Each row of R is roughly a mix of the hidden directions of one of 3 groups.
R (104 x 10):
[[-32.2  18.5  28.3 -19.6 -15.4   5.5  17.6  -0.8  14.1  -8.1]
 [  9.3  -8.2  21.4  13.6 -26.2  36.3   0.5  -8.7  10.7  20.4]
 [ 23.4  20.1 -15.0  -1.3  22.3 -28.0 -11.1  -8.5 -26.5  -6.9]
 [ -3.6  19.7 -31.8  -1.9  10.0   1.5 -21.9  10.1  31.2 -18.3]
 [ -4.7  -0.7 -17.5  -5.0  31.4 -29.9 -12.0  27.7  -7.0 -14.4]
 [-10.4  24.5  14.2  12.5  23.4  -3.0  19.0   3.8  36.0 -10.6]
 [  0.5   3.7  16.0  28.0  -6.2  18.2 -21.2  27.4 -23.5  15.0]
 [  8.3 -43.3  24.1  12.0  11.0   9.2  15.1 -11.9  -3.4  12.2]
 [ 15.9  -2.3 -10.3 -27.0 -22.1 -21.8   6.0 -34.8  -9.0  -4.2]
 [ 10.3  -8.7 -21.0 -29.6 -23.0 -12.0  -9.6  -1.2 -33.4  -4.9]
 [ -4.0  19.6  29.7 -25.2 -19.0 -22.3  -2.9   3.0  -8.4 -23.3]
 [ 29.7  23.6   9.3 -10.8 -27.2   6.3  22.3  -7.9  -5.7  19.7]
 [ -3.7 -12.6   4.5   9.5   7.9  -7.6   9.7  13.3  19.4 -48.5]
 [-18.7  13.9 -27.7  -8.5  -7.3  11.5  14.2 -15.1 -27.7 -25.3]
 [-13.9  23.3  -9.1  23.5 -29.3  16.7  20.9 -17.4  -9.3  -8.3]
 [ -7.3  12.2 -24.8 -43.9  17.3  -9.3   6.5  -0.9 -11.1  10.4]
 [-25.5  20.9  14.1   9.2  -9.9 -26.5  -5.2 -19.2 -23.1  17.5]
 [ -0.3  17.7  17.1 -45.5 -12.8   2.3 -16.5 -13.1   5.2   9.3]
 [  9.7 -12.4   7.9   2.3 -16.4  29.9  22.2 -23.9  26.9 -11.8]
 [ 10.3 -13.7   3.6  22.6  15.8 -15.5  -0.2   7.8  23.4 -38.6]
 [ -3.1  24.3   0.1  41.5 -13.3   8.9  26.1  -0.4  11.8   2.5]
 [ -2.0 -21.0  21.1  18.3  13.4 -14.7  -6.6  -1.1 -30.1 -28.9]
 [-10.7 -15.2  11.0  -0.4  41.9  -4.6  11.8  10.6  30.0  -3.1]
 [ -4.2   2.6  29.3 -12.0   7.1  19.9  37.5  14.5 -17.0  -4.8]
 [-34.3  -0.7   0.0  34.5  -8.6  22.2  10.0  -1.6  -1.4  19.1]
 [ 29.9  13.4 -18.1  17.4 -25.9  -4.9  -5.6   9.1  29.5  -5.1]
 [-12.0 -16.8 -31.7 -15.8  -5.7   6.9  20.5 -27.1  10.8  19.4]
 [-14.5  10.6  27.9   0.7 -20.0   4.1   1.1 -24.7 -28.6 -21.3]
 [-32.7   8.1  17.6   2.8  -5.8  -6.6 -15.8  -7.2 -27.1  29.0]
 [  7.7   1.2   1.5   8.6 -21.6  18.5 -11.2 -11.1 -21.1  42.1]
 [-19.3  -2.9  -2.2 -13.9  14.8  24.1  36.0  -2.3  13.2  23.5]
 [ 26.5  17.7  14.0  -5.9   7.1 -19.6 -21.2  18.5  27.4  13.4]
 [ -6.4  -7.3   5.2  33.7  27.6  -9.7 -29.5  13.3  15.3  -2.9]
 [ 10.2  18.2   5.0  36.3   3.8   2.6  32.2  13.8 -16.9   9.8]
 [-16.8 -25.4  21.9 -20.2 -12.2   4.3 -15.8 -24.5 -20.7 -12.1]
 [ -0.4   1.6 -15.8 -45.9  24.7  -2.2  -7.0   7.7  17.2   5.2]
 [ -3.1 -16.5  10.3 -21.2 -11.9   0.5   4.6  13.7 -47.1   0.3]
 [  5.7   0.6 -21.3   2.1 -42.1   1.2 -30.1 -12.3   9.2  -0.2]
 [  0.8  40.0   8.6 -23.3   4.9  -9.8  14.0 -26.1 -10.7  -9.1]
 [ 24.9  20.8 -31.2  15.1  -7.2   0.4  11.0  21.6  -9.4  20.5]
 [ 18.5  17.4 -24.9 -17.2 -25.5  -3.1 -27.1  -5.7  -4.5  20.0]
 [ -6.6 -19.7  -3.3  42.1 -19.0  19.2  12.4 -12.6   2.3 -12.1]
 [ 38.2  10.4 -12.5   4.4 -34.0 -16.0   8.2 -11.4   7.3   1.8]
 [ 13.5 -14.0  31.1   1.9  12.1  -4.9   8.2  10.2 -38.9  14.1]
 [-26.0   1.8  30.0  11.0  15.2  10.9  16.7 -21.7   5.4  24.0]
 [  5.0  -8.8 -34.3  -4.8  30.0  -6.9  -0.9  21.0  26.8   0.6]
 [  0.6   9.0  14.8  30.2  -2.9  -2.5  11.0  -6.8  -1.5 -44.8]
 [-16.9 -26.7  22.6 -25.3  17.5  14.4  17.3  -6.9 -11.7  16.1]
 [ 19.2 -16.6  28.2  13.6 -14.5 -12.2   5.2  -1.8 -31.2  20.5]
 [-29.7 -17.5   4.5 -15.4  -4.5  24.5  21.9 -22.6 -18.7   1.3]
 [ 18.3  21.8  35.5  -2.9  10.1  27.6  -6.9  10.4  14.9   9.2]
 [ -5.5  19.7   3.3  23.0  10.3   2.4 -38.2  19.0  13.3  18.3]
 [-33.8 -24.5 -12.3   7.1  18.9 -15.4  -7.7 -21.6   8.4 -16.4]
 [  4.0  32.2  39.8 -16.8   0.3 -14.6  -8.3   7.1   1.9 -12.5]
 [ 17.4  -0.2 -13.9  22.7  27.0  -9.8 -24.1   8.7  -7.1  29.4]
 [ -5.3 -34.6  12.5  -2.9  -5.3 -13.1  14.7 -29.4 -25.9   8.1]
 [ 14.6  12.1   2.1  -2.3  21.5   4.0  30.9  21.7 -20.4  26.8]
 [ -4.7  28.6   3.8  11.7  17.0 -36.7  -8.0   0.4 -20.6 -17.1]
 [-14.7  -2.7  28.2  -4.6  -9.3   9.9   1.3  -4.8 -29.8  35.7]
 [ 27.3 -12.5  19.7   6.8  22.6 -15.2  -1.1  26.8 -12.3  21.4]
 [ 25.6  18.5  19.5  10.6  32.9   8.4  17.5  -1.6  21.4   0.5]
 [-10.0 -16.5 -17.5   7.2 -11.2 -18.9  16.8 -34.7  20.2 -17.1]
 [ -4.8  -1.1 -36.1  23.7  -3.3  17.6  27.8   7.1  11.1  15.9]
 [ 24.9  27.2  -9.5 -12.0 -14.7 -19.5 -32.9   6.6  -2.5  -9.1]
 [ 40.2  -3.4   7.2   1.3   9.7  17.0  19.3 -14.3  24.9  11.8]
 [  4.2   4.8  49.7  22.7   9.4 -13.3  -0.2   2.3   9.5  -4.5]
 [  1.0 -11.7  13.5 -11.9  16.4   5.5  21.0   4.8 -45.6   9.9]
 [  5.9  14.6  21.6  40.9 -27.0  -4.5  -0.6  -7.3 -11.2  -9.6]
 [ -9.4 -21.8  16.5  -2.1  27.0  14.9  34.9  -5.6   8.3 -17.1]
 [-16.0  13.3 -12.5 -30.4  -1.6  -8.0   0.1 -11.3 -11.0  39.7]
 [ 16.0  17.2   3.1   4.8   6.2 -23.3  -6.8   3.1 -27.9 -37.4]
 [-13.6 -25.5  32.8   7.2  20.1   6.9   6.4 -12.2 -18.0  21.9]
 [-17.2  19.2  25.3  16.2 -13.2  -6.1 -13.4  17.4 -24.9  22.9]
 [ -0.5  -9.0 -12.2 -11.8  13.9  12.8  15.3  11.8  32.7  35.2]
 [-35.8   9.1  32.0  20.9   9.7  -5.4  20.7  -1.8  -5.0   0.2]
 [ 13.2  -7.4  -3.2 -11.5  -2.7   2.2  43.6  -2.9   7.0 -32.7]
 [-18.5   2.5 -32.2   4.7   1.6 -16.3 -10.3  -0.2  22.6 -33.4]
 [-18.9   6.9  14.1  29.9 -23.4   9.1 -11.4  30.5   7.7  12.7]
 [  7.2 -15.6   0.3  27.4   3.5  11.8  17.8 -16.2  30.5 -26.5]
 [ 18.8  23.5 -11.3  11.1  26.2  -3.2 -18.8  17.8  25.5 -15.2]
 [ 16.6  14.3   7.0  18.5 -34.2 -23.9  -5.1  18.9 -20.1   0.6]
 [ 20.4 -10.4  -7.3   7.6  -8.4 -29.1   5.0 -27.0   3.0 -33.0]
 [ -7.4   3.7 -11.7   6.7 -22.7  -9.1 -30.7 -17.0  13.9 -33.7]
 [  3.8  12.6 -12.2  -7.4  32.3 -24.3  13.9 -17.8  20.6 -21.3]
 [ -5.7 -31.4   4.1 -23.7 -25.7  22.4   8.1  13.8  18.5  -6.9]
 [ -5.6  24.2 -23.0  -5.2 -32.9  -3.1 -26.5  20.6  -2.4   2.6]
 [  1.3 -24.0  -8.7 -23.1 -21.9   7.3   4.1 -17.9  19.5  31.2]
 [-17.1  -9.6  -1.8 -25.7 -15.7   5.0 -14.7   8.9 -40.4  12.6]
 [-16.0 -29.5 -31.1   6.2  20.9   2.2   1.1   3.3  25.6 -12.8]
 [ -8.9  -1.9  -1.4  37.5  30.1  -9.0  -9.1  25.0   7.7 -12.6]
 [-12.4  36.5  -6.7   8.8   4.1  -5.6   4.0  -6.8  25.1 -32.5]
 [-19.0   1.2 -21.8   1.5 -14.1 -18.7  12.5 -37.2  -9.0  20.0]
 [ 27.6  -0.4 -31.9   1.9  31.9  -7.3 -11.9  -2.9 -12.7  15.7]
 [ 13.1  -4.0   0.4   6.6  25.4 -11.2 -12.8  33.6  -1.5 -33.3]
 [-17.1   0.1  12.1  19.5  16.8   3.4  -4.5  39.9   3.1 -26.0]
 [ -5.8  -2.0   8.5  -0.7  11.6 -11.5  17.0  -2.5  32.6 -40.8]
 [ 12.8  15.4  -7.5 -11.0 -20.9 -18.1 -25.3  11.6 -34.7   9.1]
 [  0.3 -19.7 -35.6 -31.8  -6.1  -4.4 -12.3 -20.8  -6.7  -7.7]
 [ 23.4  26.3 -15.4  13.1  20.0 -10.6  12.9  29.3   9.8  11.2]
 [ 11.8 -32.7 -10.0 -26.0 -26.6   8.0  -0.2 -10.2  13.1  19.3]
 [ -2.0   3.8  -0.5 -41.7  18.7   0.8  -6.1   4.2  32.1  14.5]
 [ 25.1 -17.5   2.0   2.5 -17.1 -26.1  23.7  -5.7 -20.4 -21.7]
 [-27.5  10.8  21.1  19.2 -23.3   7.5   9.9 -21.1   9.6  21.9]
 [ 15.3 -16.4  -0.9 -30.3 -17.8  22.3  32.3  -6.4  -9.3   0.6]]
One row of each group comes first, with its name. Which group is each row after those in?
[ -3.0 -25.8   9.1 -20.7  42.6 -11.8  -3.4  10.6  -5.4 -10.6]	<97>
[ -4.0   5.9 -30.4 -27.7  15.0  23.4 -23.3   2.7  18.6   0.6]	<31>
[ 33.5   7.1 -15.3 -16.0  30.1   3.3 -13.7  17.1 -18.0  -4.3]	<75>

[-17.0   6.8   5.6  43.7   0.5   4.2  23.4  -7.3   4.6 -22.1]	<97>
[-11.8 -25.6   8.7 -18.4   6.3  21.6  23.4  -4.4 -16.5  29.2]	<97>
[ 1.7  3.7 10.8 36.7 -5.2 37.6 -2.7  1.7 -7.5 20.3]	<75>
[ -9.4  -6.3 -11.4 -44.7  -1.3   2.8 -14.0 -13.3 -24.8 -12.5]	<97>
[-24.6 -23.6  20.8  20.9  -9.8   4.4  -6.1 -21.8  20.5 -17.9]	<97>
[ 28.3  -8.3   4.7  11.2 -12.1  19.4  29.5   9.9  29.0  -7.8]	<31>
[ 42.2   2.7   0.6   8.8  -3.2  -6.0   1.6 -36.2   1.6 -13.5]	<75>
[  4.9 -24.3   1.3  45.1  -3.8  20.0  -6.3  15.3   3.5  -7.8]	<75>
[  9.2  15.9   1.5 -24.4 -16.6  -7.7 -11.7 -14.7 -25.6  33.6]	<75>
